In the data rows, 128 means zero.
Some points, one per row:
115 074 120 126 156 128 110 135 153 137 118 132 162 142 130 120 189 133 127 133 093 150 161 094 114 156 124 081 107 125 118
148 153 113 122 111 150 143 107 109 126 152 139 117 107 132 106 143 137 128 161 153 120 128 143 122 134 114 172 117 124 126
149 158 128 099 134 152 145 163 166 081 176 135 114 157 103 147 142 148 061 129 122 108 138 131 115 082 112 114 098 151 086
122 139 140 125 164 101 104 133 167 098 154 136 136 141 110 161 121 135 122 105 113 135 114 103 108 120 144 135 139 133 123
149 150 119 132 112 141 141 131 108 141 131 146 123 107 136 112 121 120 129 128 136 116 115 144 135 127 126 127 125 142 136
127 127 117 126 140 119 134 123 113 099 118 157 121 104 140 123 117 122 139 148 119 138 128 100 137 134 145 154 133 123 163
098 117 134 134 158 109 123 143 167 126 115 135 140 180 101 148 149 135 118 106 084 144 125 116 116 162 126 065 145 154 119
118 133 132 130 114 135 150 114 124 136 115 124 102 156 123 133 123 156 124 147 124 114 122 154 135 140 118 113 119 139 118
155 181 121 136 093 134 142 101 137 115 153 171 081 151 148 157 091 137 106 140 110 131 139 123 124 055 146 188 128 104 107
122 159 144 135 136 121 109 127 138 102 151 118 136 148 122 119 135 098 140 087 115 118 110 121 133 121 144 171 140 103 132
141 147 121 119 116 159 099 113 151 104 153 137 108 165 120 163 089 127 106 113 114 107 138 100 125 084 131 191 098 096 107
121 082 107 116 124 128 141 145 112 183 084 106 143 076 141 093 164 144 128 147 142 133 129 147 137 157 106 069 151 154 137
127 113 129 136 162 125 134 142 121 151 107 092 146 120 108 079 172 129 131 126 122 124 127 120 122 170 119 065 147 128 121
120 144 118 126 109 133 127 113 140 124 141 147 124 127 140 147 114 098 122 122 113 137 125 100 139 096 147 177 133 091 126
122 143 149 120 119 141 119 137 155 095 141 126 124 174 113 182 091 140 107 136 134 113 145 139 123 095 127 153 107 138 113
089 125 163 156 156 082 127 097 122 144 118 120 158 129 125 111 146 110 178 105 127 153 104 134 111 193 155 115 161 149 168
132 173 138 145 127 149 144 084 127 105 147 158 101 097 151 103 100 087 146 135 140 116 118 122 117 130 163 188 099 101 134
113 176 155 154 116 088 142 108 102 188 104 125 117 097 144 121 111 127 170 140 149 140 095 148 135 160 147 112 180 115 153
120 110 117 134 151 140 112 124 141 115 125 142 136 154 130 135 152 147 127 145 111 163 132 117 129 162 115 115 111 133 138
098 124 118 116 145 110 143 133 155 112 128 161 139 166 129 132 154 116 118 126 074 156 123 112 102 132 139 091 151 130 135
141 108 125 129 157 129 096 105 137 102 135 130 127 143 125 148 108 109 139 134 115 140 155 117 111 136 135 146 116 105 139
089 123 159 163 193 073 096 091 135 140 120 116 147 147 126 107 151 099 200 074 114 159 132 095 121 191 176 136 169 115 149
151 165 121 125 102 145 128 118 155 107 129 138 100 143 130 165 079 139 101 145 113 102 118 158 115 085 117 125 118 131 117
148 181 136 132 137 147 125 121 156 060 187 163 116 148 122 155 108 119 106 110 109 118 124 119 126 093 140 179 089 134 101
140 105 101 107 102 133 145 166 141 156 114 107 147 094 127 144 127 173 104 141 165 098 110 182 152 103 091 052 124 168 120
154 099 103 070 100 137 135 141 139 162 126 084 127 107 133 149 143 178 087 155 150 106 123 175 091 094 053 081 106 149 102
169 120 102 094 076 201 126 144 132 112 145 114 116 128 141 152 095 158 077 171 150 081 136 138 153 068 094 161 081 104 065
138 184 164 148 122 140 119 066 085 145 136 111 109 095 124 139 071 090 170 132 186 120 130 145 149 119 153 217 124 087 143
113 152 139 162 112 111 137 103 129 108 116 149 113 132 124 113 116 120 154 120 117 124 119 130 130 137 154 160 153 112 151
146 148 132 115 123 107 128 126 137 121 134 124 112 183 123 155 084 147 102 113 108 123 123 157 110 089 113 142 139 120 124
125 120 113 150 115 128 149 149 095 144 108 134 123 089 129 105 120 141 143 142 137 129 116 139 170 171 135 096 142 150 149
125 162 129 133 141 122 130 132 154 112 143 145 113 151 123 139 115 132 121 124 117 121 126 102 137 104 125 157 145 127 130
151 136 129 140 128 134 115 130 105 151 109 116 111 089 134 120 095 121 120 137 156 098 137 162 134 107 130 130 108 129 125
128 115 112 111 120 134 149 167 091 145 115 099 136 070 130 093 144 167 104 145 173 100 106 179 138 148 108 051 118 174 132
152 131 101 120 109 135 119 135 132 136 133 124 122 133 135 136 135 128 106 111 132 117 146 146 120 096 100 149 136 126 118
24 more points follow, each with its number after it:
116 132 140 124 142 117 130 138 188 125 140 148 123 182 117 156 148 118 108 116 083 153 141 075 105 116 127 115 131 128 113 0
138 130 131 114 144 146 146 137 121 090 155 155 115 144 129 134 114 148 091 154 116 149 142 121 119 124 112 137 103 154 130 1
088 124 145 167 147 101 115 091 127 123 106 147 139 168 138 131 129 119 178 123 109 170 140 103 139 183 148 164 145 125 162 2
134 138 127 126 117 121 134 123 101 137 125 127 120 120 122 115 116 114 135 140 142 131 137 141 116 123 117 117 122 128 136 3
149 171 121 130 100 174 132 102 120 080 156 150 099 102 148 164 066 103 129 138 156 107 132 146 148 093 157 202 082 115 132 4
137 112 121 103 112 138 151 159 126 190 127 084 155 070 123 096 164 143 113 143 158 101 101 152 134 138 092 082 115 138 118 5
106 077 141 104 172 086 107 180 169 150 113 102 170 162 093 117 169 155 100 113 100 148 138 105 100 146 090 041 153 174 125 6
126 126 105 100 110 147 171 147 164 149 139 144 140 134 132 146 163 157 086 156 120 128 126 145 122 120 101 080 119 144 101 7
072 097 170 174 204 081 091 137 118 139 085 110 175 130 117 101 142 106 213 118 136 175 143 088 138 224 181 087 146 141 171 8
106 134 149 157 126 112 136 142 130 116 114 116 132 115 120 125 095 123 162 131 135 130 119 145 151 169 161 096 138 140 159 9
111 114 116 133 132 134 145 162 124 134 107 135 133 139 120 120 151 159 113 140 109 143 125 136 154 158 109 081 142 160 122 10
090 102 128 151 160 113 125 132 097 135 087 129 149 087 128 093 160 102 190 121 127 139 121 115 172 218 157 104 147 125 163 11
115 137 142 123 147 128 122 121 187 076 178 160 134 209 112 135 147 138 104 083 105 134 130 093 123 121 140 178 126 126 122 12
147 097 094 084 076 194 147 134 093 150 116 105 143 091 142 141 113 144 104 168 174 090 130 171 165 091 096 140 086 126 102 13
080 100 169 148 159 087 119 107 120 145 108 117 152 104 134 088 165 111 178 117 125 146 115 075 111 167 158 127 146 116 135 14
114 142 148 138 167 103 109 114 161 090 140 165 124 215 120 150 142 128 131 092 074 158 132 057 130 127 159 149 148 125 134 15
097 108 155 139 146 102 133 111 100 134 095 129 127 144 133 112 128 109 170 097 117 170 125 089 114 157 164 130 152 121 156 16
137 058 124 110 184 112 107 156 129 147 113 071 164 124 094 126 186 147 119 165 116 144 159 141 114 176 095 043 118 134 124 17
113 170 139 147 093 116 137 083 094 140 126 140 101 079 139 146 067 094 175 102 153 115 107 150 145 116 168 193 143 090 154 18
149 181 129 133 060 138 152 114 124 124 142 141 094 124 136 151 078 114 121 118 150 091 101 151 149 063 136 191 119 104 123 19
092 097 150 149 171 094 116 108 098 136 102 130 139 105 128 100 145 094 182 125 122 164 123 087 142 195 158 100 155 115 162 20
174 122 084 097 052 167 148 129 128 116 126 118 125 116 140 160 108 177 096 150 163 092 143 180 132 073 096 171 121 118 105 21
122 130 127 119 115 134 134 127 115 126 126 128 142 141 117 113 136 121 137 131 125 130 128 116 163 137 127 155 144 127 139 22
101 141 153 149 182 074 099 121 152 111 126 128 148 132 121 118 133 102 171 089 113 152 112 080 118 162 170 148 159 117 166 23
Which of these numbered points is nearest to each point below, ignoring the 3 directions in which the first points spread most? Its number follows each.
146 145 126 147 106 137 112 129 085 145 085 091 117 051 128 121 096 137 154 164 190 086 135 170 154 144 116 125 111 120 143 > 8
107 137 156 157 190 098 100 109 157 056 166 199 112 195 127 119 124 087 157 080 066 168 134 051 113 138 180 179 130 123 157 > 1
155 139 118 102 095 161 140 151 125 114 139 121 112 135 126 153 100 148 079 154 147 104 146 168 122 069 108 115 093 137 089 > 3
169 160 113 121 102 186 156 140 126 078 147 155 083 153 129 161 065 130 079 135 122 095 136 172 126 058 131 130 094 144 124 > 9
140 132 121 147 166 099 102 121 158 106 124 145 126 133 122 133 127 123 120 095 111 125 129 102 103 119 154 136 164 116 119 > 23
136 153 128 120 086 139 141 112 104 161 129 109 127 074 139 142 083 111 137 123 163 107 112 176 149 103 130 158 131 105 125 > 18
146 135 112 100 087 146 161 160 162 151 138 113 144 158 112 153 129 138 096 128 122 118 113 141 131 086 081 114 132 133 107 > 19
122 109 141 135 175 110 095 131 137 097 118 139 140 170 120 133 161 092 142 122 082 156 162 053 116 143 154 120 136 119 130 > 20
166 109 098 097 104 140 132 165 143 165 132 101 152 121 121 115 137 162 084 140 129 113 127 151 135 101 092 075 142 157 108 > 6
103 094 150 127 145 128 129 133 160 136 122 125 141 196 116 130 165 158 134 130 086 155 138 115 121 172 108 067 127 149 125 > 2
095 098 143 153 151 102 118 103 079 141 102 126 130 075 149 085 142 115 176 128 132 160 122 119 149 200 165 111 135 130 165 > 20
118 110 136 122 171 109 115 155 186 117 130 109 154 145 114 154 158 153 099 119 111 120 115 135 098 136 119 041 121 162 113 > 23
162 123 106 087 081 171 133 157 166 147 145 124 113 142 122 165 097 156 059 139 135 095 136 140 101 030 091 123 092 130 077 > 0
169 129 104 070 117 151 146 160 170 102 180 121 143 142 120 158 144 136 059 137 115 109 145 135 116 063 100 121 107 127 084 > 5
127 120 142 127 136 106 109 116 176 122 134 115 142 178 125 148 136 134 131 100 110 130 137 115 097 116 125 129 136 129 111 > 6
113 137 124 180 112 125 132 113 056 145 112 127 125 063 145 083 108 085 200 143 166 129 110 139 187 195 156 167 144 106 172 > 11
128 163 153 143 127 114 137 101 128 122 135 160 112 144 135 149 104 114 143 127 112 152 127 102 120 113 147 164 151 109 136 > 0
133 120 120 119 117 161 103 128 156 091 155 138 138 170 124 151 127 121 113 134 108 126 144 087 144 108 132 190 089 087 109 > 13
152 153 130 113 139 137 123 151 169 084 164 127 115 195 104 154 158 165 084 118 115 132 143 112 100 090 086 142 121 147 105 > 12
114 097 121 139 143 124 124 130 108 132 110 120 153 099 128 087 166 118 162 133 131 137 148 109 151 195 137 098 138 128 148 > 11
113 134 155 152 142 095 102 107 116 142 125 121 143 106 124 121 112 088 169 092 154 143 119 123 136 164 177 158 147 111 150 > 23
114 100 130 145 123 148 114 121 105 132 114 117 137 104 136 099 127 096 150 146 150 128 137 111 161 156 139 159 121 106 128 > 13
108 113 127 114 134 117 146 124 143 153 125 117 151 134 114 153 125 122 124 114 114 129 104 131 133 126 125 103 151 114 104 > 18
160 174 120 121 067 147 125 126 152 112 154 136 114 132 141 157 088 125 118 126 121 094 140 151 126 059 125 187 120 098 115 > 19
162 156 113 124 101 142 135 124 112 137 127 122 106 093 125 151 082 137 108 119 159 087 121 168 128 076 139 151 104 125 110 > 18
123 108 133 102 094 130 146 157 153 160 145 109 146 157 109 142 140 138 109 122 120 121 103 127 135 119 095 099 133 131 112 > 19
088 131 142 150 138 122 160 115 103 162 114 139 143 071 131 096 155 095 180 153 124 156 099 127 157 199 157 107 158 118 158 > 7
084 128 141 152 172 101 128 084 124 130 127 137 154 155 132 092 155 097 175 116 109 166 119 064 162 194 166 169 172 112 155 > 22
149 130 105 097 105 149 148 143 176 119 154 141 113 176 117 180 135 172 066 144 103 118 134 143 089 071 086 115 121 135 089 > 7
159 129 110 123 103 181 157 134 084 148 103 111 113 052 147 140 121 159 099 186 186 092 110 202 145 123 086 095 087 162 121 > 4
058 110 152 174 172 081 106 104 138 143 092 128 159 134 137 086 162 126 189 078 123 144 110 087 155 225 173 105 154 145 161 > 12
115 095 126 104 133 118 139 140 116 130 115 126 129 170 121 138 160 141 103 121 120 148 131 101 107 106 119 072 126 142 120 > 16
148 108 122 128 113 124 125 138 105 167 106 091 141 049 127 121 129 128 148 137 169 117 121 167 143 135 112 118 132 113 129 > 23
123 094 125 084 137 139 132 146 174 103 144 158 122 244 124 156 154 156 070 111 068 164 146 085 089 067 097 120 117 142 105 > 16
102 137 142 157 152 136 109 095 145 084 136 174 100 166 140 152 105 112 162 124 097 162 128 087 146 156 160 195 128 112 157 > 2
153 144 119 102 092 181 157 131 091 155 131 120 124 085 135 112 120 132 114 159 182 111 108 166 171 108 111 156 122 121 133 > 22
110 138 128 158 128 123 132 108 081 112 114 138 117 102 127 096 116 096 167 130 125 149 120 110 171 183 157 181 145 107 162 > 11
147 133 109 117 110 159 141 139 115 116 146 116 108 106 124 100 127 136 088 132 153 100 126 159 112 094 104 115 095 144 112 > 3
111 163 156 141 100 150 156 124 100 172 128 102 119 063 135 096 106 119 138 144 175 110 100 171 136 140 137 123 103 125 120 > 5
098 119 159 151 188 099 108 115 125 132 095 112 161 160 108 093 155 144 151 103 115 168 121 072 138 181 152 091 165 151 141 > 15
116 089 105 112 129 133 136 117 076 150 098 108 132 085 142 086 129 132 134 148 154 118 123 143 149 150 123 102 133 133 135 > 20
139 162 138 128 108 141 097 112 136 089 143 154 091 158 127 149 066 094 128 107 116 117 128 106 129 076 146 223 119 100 118 > 16
177 156 111 079 078 167 155 152 145 113 163 123 103 159 115 157 110 161 058 166 127 110 146 159 094 037 076 122 099 138 070 > 3
078 122 153 176 161 093 127 087 070 168 068 114 142 096 125 090 132 099 193 107 132 154 102 134 163 229 160 115 178 118 169 > 10
138 171 147 153 141 106 098 079 139 095 151 179 087 161 139 141 101 121 131 093 111 130 125 100 117 093 164 225 140 088 124 > 15
117 133 146 166 143 122 120 107 101 138 125 148 123 070 143 093 124 096 171 113 139 122 119 123 135 165 170 139 127 126 165 > 4
